Each row has a name. Each question is about the rows just above it.

[125 125 125 122 122 125 125 120 125] -> sebo
[132 133 131 123 140 142 133 124  91] -> Nunes
[132 133 131 142 140 142 133 133 127] -> lidug
[156 165 159 102 202 236 178  49 202] -> Gumad
Which value appears more than once in Gumad? : [202]
Whose row is [132 133 131 123 140 142 133 124  91]? : Nunes
Which value appears more than once in Nunes? : [133]
Where do [156 165 159 102 202 236 178  49 202] appear? : Gumad
Whose row is [125 125 125 122 122 125 125 120 125]? : sebo

[167 159 106 195 195 163  94 143 145  85 112 142 118 138 111 109 138 152
  90 143 138 149 116 167 114 147]  ruv
[129 166 108 113 174 119 177 152 137 114 187 153 114 178 197 229 147 121
 164 125 197 108 155 136 114 154]  rud
[148 180 139  99 174 142 142 191 188 148 144 129 138 148 137 132 141 122
 141 142 156 121 143 125 155 170]  ruge
Where do [167 159 106 195 195 163  94 143 145  85 112 142 118 138 111 109 138 152
  90 143 138 149 116 167 114 147] appear? : ruv
Whose row is [129 166 108 113 174 119 177 152 137 114 187 153 114 178 197 229 147 121
 164 125 197 108 155 136 114 154]? : rud

[231  70 241  35 147  92  21 134 241 147] = Buta
[114 241  88 116  88 184 190  88 223 223] = Zov
[184 116 210  92  35  73 125  43 186 184] = lodeg
The value that lodeg holds more than once: : [184]
Which row holds [184 116 210  92  35  73 125  43 186 184]? : lodeg
Whose row is [231  70 241  35 147  92  21 134 241 147]? : Buta

[245 108 123 126] = pes
[65 65 65 35] = piro
[113 136  65  35] = guda
[ 63 147 141 134] = sodi
[ 70  76 171  64] = gugev
Which value appears more than once in piro? : [65]
Whose row is [113 136  65  35]? : guda

[122 140 122 213 103  93] = ridu
[176 133 122 206 110 178] = kel
[114 139 223 160 123  97] = mubop
[162 143 143 199 143 193] = durot
[122 140 164 213 164 164] = gipin
[ 82 159 149 145 142 147] = fureb
[140 101 101 179 101 101] = sesi
[122 140 213 213 107 213] = bagu
The value that gipin holds more than once: : [164]
Which value appears more than once in bagu? : [213]
Which value appears more than once in sesi? : [101]
Repeated in durot: : [143]
Whose row is [162 143 143 199 143 193]? : durot
Where do [122 140 122 213 103  93] appear? : ridu

[106  90  85 122 143 183] = Foga
[145 145 111 141 123 145] = Kepo
[125 124 131 126 131 161] = Nenud
Repeated in Kepo: : [145]
Repeated in Nenud: : [131]

[102 164 169 178 105 122 123 148  53 150 158  83 143 160  97 145 170 102
 135 148 174 122 123 120 200 169 115 103 226  85 154 114 117  86 109]  Lelaf
[121 124 104  94 104 122 138 147 124 125 153 107 112 109 109 117 133 176
 131 122 162 125 124 146 145 147 126 138 142 103 153 120 124 154 124]  sili
[158 156 154 165  88 122 122 151  95 122 150 100 143 162 120 145 106 101
 129 151 147  86 110 117 163 109 130 144 146 112 152 129 123 126 126]  fonu
[158 156 154 165  88 131 108 151  95 122 150 100 143 162 120 145 106 101
 129 151 147  86 110 117 163 109  94 100 175 137 131 138 162 149 106]  vud
[158 121 154 165  88 131 108 151  95 122 150 100 143 162 120 145 106 101
 129 151 147  86 110 117 163 109  94  94 175 105 131 138 162 149 106]  mobet
[158 156 154 165  88 131 108 151  95 151 150 100 143 162 120 145 106 101
 129 151 147  86 110 117 163 109 130 144 146 112 142 136 123 126 126]  gugis
Whose row is [158 156 154 165  88 131 108 151  95 122 150 100 143 162 120 145 106 101
 129 151 147  86 110 117 163 109  94 100 175 137 131 138 162 149 106]? : vud
Whose row is [158 156 154 165  88 122 122 151  95 122 150 100 143 162 120 145 106 101
 129 151 147  86 110 117 163 109 130 144 146 112 152 129 123 126 126]? : fonu
Where do [121 124 104  94 104 122 138 147 124 125 153 107 112 109 109 117 133 176
 131 122 162 125 124 146 145 147 126 138 142 103 153 120 124 154 124] appear? : sili

[132 137  94 158 121  84 120 142 127 114 118 120 117 164 153 142 151 126
  86 121 116 105 107 112 128 102 127 139 142 122 126 119 114 100 132 151
 118 146 127 115 107 142]  Mageb
[132 140  94 155 122  68 120 143 126 114 116 120 116 168 156 140 158 128
  80 117 114 102 106 111 129 102 128 139 142 120 126 119 113  99 134 151
 119 158 133 114 108 142]  lavu
[132 135  94 158 122  50 120 142 128 114 120 122 116 161 151 144 150 128
  90 120 117 105 109 112 127  99 127 139 145 119 127 116 111 109 137 151
 117 158 130 115 105 139]  muked
[136 110  94 143 126 126 126 149 141 117 135 138 123 133 114 162 133 146
 109 146 127 130 123 126 110 117 119 139 133 103 129 101 125 121 132 150
 114 122 127 121 131 127]  retu
[132 139  94 150 121  64 121 142 127 114 117 120 117 165 154 141 163 119
  84 119 115 105 108 111 124 108 128 139 141 119 126 119 119  99 135 151
 119 155 119 115 103 141]  dagi
[132 137  94 152 120  92 121 141 149 114 119 119 119 160 151 143 149 137
 141 124 116 105 110 113 123 112 127 138 140 120 125 118 141 103 132 149
 119 152 126 115 113 141]  ligu
[137 114  94 120 115 252 129 145 141 115 126 128 133 133 115 151 130 157
 123 159 127 125 131 127 102 138 117 134 124 111 120 110 137 127 112 136
 123 119 119 118 147 126]  peva
[132 140 128 156 122  48 120 142 126 114 118 120 115 167 155 142 135 129
 128 117 115 101 107 109 128 102 128 140 145 119 126 120 110  94 137 153
 118 160 132 115 106 141]  reb
[138  99  94 138 127 137 129 152 147 118 145 146 127 120 100 174  98 157
 118 154 130 141 130 131 102 125 117 138 131  98 129  99 123 138 126 149
 114 111 110 122 156 122]  vutef
[132 139  94 156 121  62 120 142 127 114 117 104 117 165 154 141 137 129
  82 117 116 104 107 110 124 101 104 139 140 119 126 120 115 103 135 150
 118 155 129 114  97 142]  kisa
[137 118  94 136 119 178 127 147 138 116 131 130 127 139 122 157 135 146
 111 148 126 123 124 124 109 120 120 137 129 107 124 109 124 124 121 144
 119 123 130 118 120 129]  vovap
[132 139  94 150 121  64 121 142 127 114 117 120 117 165 154 141 163 119
  84 119 115 105 108 111 124 108 128 139 141 119 126 119 119  99 135 151
 119 155 119 115 103 141] is in which row? : dagi
Whose row is [137 118  94 136 119 178 127 147 138 116 131 130 127 139 122 157 135 146
 111 148 126 123 124 124 109 120 120 137 129 107 124 109 124 124 121 144
 119 123 130 118 120 129]? : vovap
[138  99  94 138 127 137 129 152 147 118 145 146 127 120 100 174  98 157
 118 154 130 141 130 131 102 125 117 138 131  98 129  99 123 138 126 149
 114 111 110 122 156 122] is in which row? : vutef
Whose row is [132 137  94 152 120  92 121 141 149 114 119 119 119 160 151 143 149 137
 141 124 116 105 110 113 123 112 127 138 140 120 125 118 141 103 132 149
 119 152 126 115 113 141]? : ligu
Whose row is [137 114  94 120 115 252 129 145 141 115 126 128 133 133 115 151 130 157
 123 159 127 125 131 127 102 138 117 134 124 111 120 110 137 127 112 136
 123 119 119 118 147 126]? : peva

[136 108 189 111 128  90 124] = lavo
[122 122 128  86 122 122 130] = tobo
[139  87 139 188 132 139 122] = Pel
[110  77 148 166 130 103 128] = Surik
[137 120 168 137 130 137 134] = bez
[112  87 139 188 128  89 113] = vuna
Which value appears more than once in bez? : [137]
Which value appears more than once in Pel? : [139]
Which value appears more than once in tobo? : [122]
Whose row is [112  87 139 188 128  89 113]? : vuna
Whose row is [139  87 139 188 132 139 122]? : Pel

[131 141 133 141 132 138 140 141 127 127 130 132 135 135 131 132 133 138
 141 143 137 125] = Laruf
[171  46  51 218 131 161  98  64 240 157  92 138 130 173 157  46 117  88
  92  66  54  46] = bipev
[145 110 157 152 141 165 140 165 129 158 165 167 131 102 173 102 141 159
 141 108 156 165] = Feme
[145 110 157 152 141 165 140 165 129 158 165 167 131 102 173 102 141 159
 141 108 156 165] is in which row? : Feme
The row with [131 141 133 141 132 138 140 141 127 127 130 132 135 135 131 132 133 138
 141 143 137 125] is : Laruf
Whose row is [171  46  51 218 131 161  98  64 240 157  92 138 130 173 157  46 117  88
  92  66  54  46]? : bipev

[148 127 143 143 115 135 120 143] = lom
[ 49 137 105  73 161 129 140  62] = Fubo
[ 71 129 115  62 124 155 124  62] = rak
[115 127 122 109 111 118 142 112] = zam
[ 71 132  90  90  90 135  90  90] = Niz
[120  12 139 167  12 128 134  73] = tiba
Repeated in Niz: : [90]
Which value appears more than once in lom? : [143]
Which value appears more than once in tiba? : [12]
Whose row is [ 71 132  90  90  90 135  90  90]? : Niz
Which row holds [120  12 139 167  12 128 134  73]? : tiba

[130 130 130  99 130 129 175 115]  Divu
[139 204 102 144 144 144 102 102]  puf
[155 171 220 131 171 143 108 150]  mim
[ 99 124 135 161 108 139  76 130]  rofeg
[155 154 150  97 186 110 135 149]  kita
[161 128 175 135  92 185 107  92]  rimo
[149 123 106  99 132 116 186 122]  Varop
Which value appears more than once in Divu? : [130]
The row with [130 130 130  99 130 129 175 115] is : Divu
Repeated in rimo: : [92]
Which value appears more than once in mim? : [171]

[142 198 121 195 118 189 172] = Noro
[133 188 136 164 126 185 152] = levu
[136 126 134 131 133 126 134] = mir
[117 118 127 118 117 118 118] = Nise
[135 127 128 128 131 128 132] = fuzo
[126 152 141 127 131 156 129] = Lizu
[118 123 150 188 248 127 125] = retag
[144 117 117 119 127 118 118] = kope
[136 121 142 142 157 120 136] = mut
[143 142 134 146 130 142 146] = tasum
[117 223 119 122 249 249 249] = talep
[131 149 138 138 134 149 135] = bire
Which value appears more than once in talep? : [249]
Whose row is [142 198 121 195 118 189 172]? : Noro
Which value appears more than once in fuzo? : [128]
Whose row is [135 127 128 128 131 128 132]? : fuzo

[123 152  86  70 132 179 179 144 178 132]  Tuzo
[123 152  86  70 113 179 179  88 168 115]  ren
[123  70  86  70 113 179 179  88 178 132]  lem
Which value appears more than once in ren? : [179]
Whose row is [123 152  86  70 132 179 179 144 178 132]? : Tuzo
Which row holds [123 152  86  70 113 179 179  88 168 115]? : ren

[204 171 128 121 127 132  59  47 111 147  98 135 150  88 129 126 216 132] = mun
[127 146 120 176 125 132  88 127 125 127 189 133 125 102 127 127 127 114] = Poger
[204 171 128 121 127 132  59  47 111 147  98 135 150  88  47 127 120 134] = zeloz
The value that mun holds more than once: : [132]
Whose row is [127 146 120 176 125 132  88 127 125 127 189 133 125 102 127 127 127 114]? : Poger

[134 106 145 167 104 145 139 154 155 116 194 110  54 143 154 109 174 112
 125 104 191  83 174 108  48 189 104 162 104 169 211 187  65 211 117 116
 164 164 117 119 183 148 191 141 104 140 108  94 168 140 112 154 141 136
 129  65 136 130 112 185 152 190 135] : Somol
[134 106 145 167 143 145 139 154 117 116 194 110  54 190 154 109 174 112
 125 104 191  83 174 108  48 189 115 162 104 169 211 187 191 211 117 116
 164 164 117 119 183 148 191 104 104 140 108  94 168 140 141 154 141 136
 129 175 136 130 112 185 152 190 135] : rivov
[157 169 139 128 109 204  89 120 117  36 162 171 137 190 147 123  90  89
  92 107 151 157 131 144  64  67  90 186 128  66  97 228 149 200 180  79
  83 142 169 164  83  95  90 104 110 157  42  83 145 128 135 213  43  83
 129 175 155 177 136 238 174 177 177] : rig
Where do [134 106 145 167 104 145 139 154 155 116 194 110  54 143 154 109 174 112
 125 104 191  83 174 108  48 189 104 162 104 169 211 187  65 211 117 116
 164 164 117 119 183 148 191 141 104 140 108  94 168 140 112 154 141 136
 129  65 136 130 112 185 152 190 135] appear? : Somol
[134 106 145 167 143 145 139 154 117 116 194 110  54 190 154 109 174 112
 125 104 191  83 174 108  48 189 115 162 104 169 211 187 191 211 117 116
 164 164 117 119 183 148 191 104 104 140 108  94 168 140 141 154 141 136
 129 175 136 130 112 185 152 190 135] is in which row? : rivov

[131 130 125 117 125 134 122] -> sagi
[181 149 106 181  77 181  77] -> fupas
[202 202 102 202 202 152 127] -> vog
[134 122 129 150 142 122 137] -> ruda
The value that vog holds more than once: : [202]
Repeated in ruda: : [122]
Where do [181 149 106 181  77 181  77] appear? : fupas
Repeated in sagi: : [125]

[ 51 112 142  61  84  98 104  84 114 184 197 114] -> vetel
[ 36 165 183 165 171 178 130 171  31 183 199 110] -> runa
[129  96 158  96 141 203  82 141 172 116 136 149] -> saf
[118  99 176  99 129  99  77 129 131 159 158 140] -> pelan
[ 51 112 142 112  84  98 104  84 114 184 197 114] -> tade
[ 36 165 183 165 171  98 130 171  31 183 199 110] -> dipul
[ 20 131 151 136 136 156 134 131 131 150 158 131] -> kuro
Whose row is [ 36 165 183 165 171 178 130 171  31 183 199 110]? : runa
Which row holds [ 20 131 151 136 136 156 134 131 131 150 158 131]? : kuro

[ 33  55  29 129]  zosa
[180 180 180 180]  dud
[86 63 63 86]  gezof
Which value appears more than once in dud? : [180]
Whose row is [ 33  55  29 129]? : zosa
Whose row is [180 180 180 180]? : dud

[138 133 133 151 107]  sevu
[183  44 139  44  44]  zepu
[226 250 170 212 226]  sozal
Repeated in zepu: : [44]
The value that sevu holds more than once: : [133]
Which value appears more than once in sozal? : [226]
Which row holds [183  44 139  44  44]? : zepu

[107  51 126 174 154 174 152  96 107 131 110  72 128 209 138  76  77 127
 107 164] -> govim
[123 120  71 200 121  98 136 204  71 119 128  71 110  97 147 163 166 131
 135 116] -> vaz
[130  51 126 174 130 174 152  96 107 131 110  72 130 209 136 157 170 130
 139 119] -> gevun
[107  51 126 174 154 174 110  96 110 131 110  72 128 110 138 131 195 131
 153  81] -> sonin
The value that vaz holds more than once: : [71]
[107  51 126 174 154 174 110  96 110 131 110  72 128 110 138 131 195 131
 153  81] is in which row? : sonin
[130  51 126 174 130 174 152  96 107 131 110  72 130 209 136 157 170 130
 139 119] is in which row? : gevun

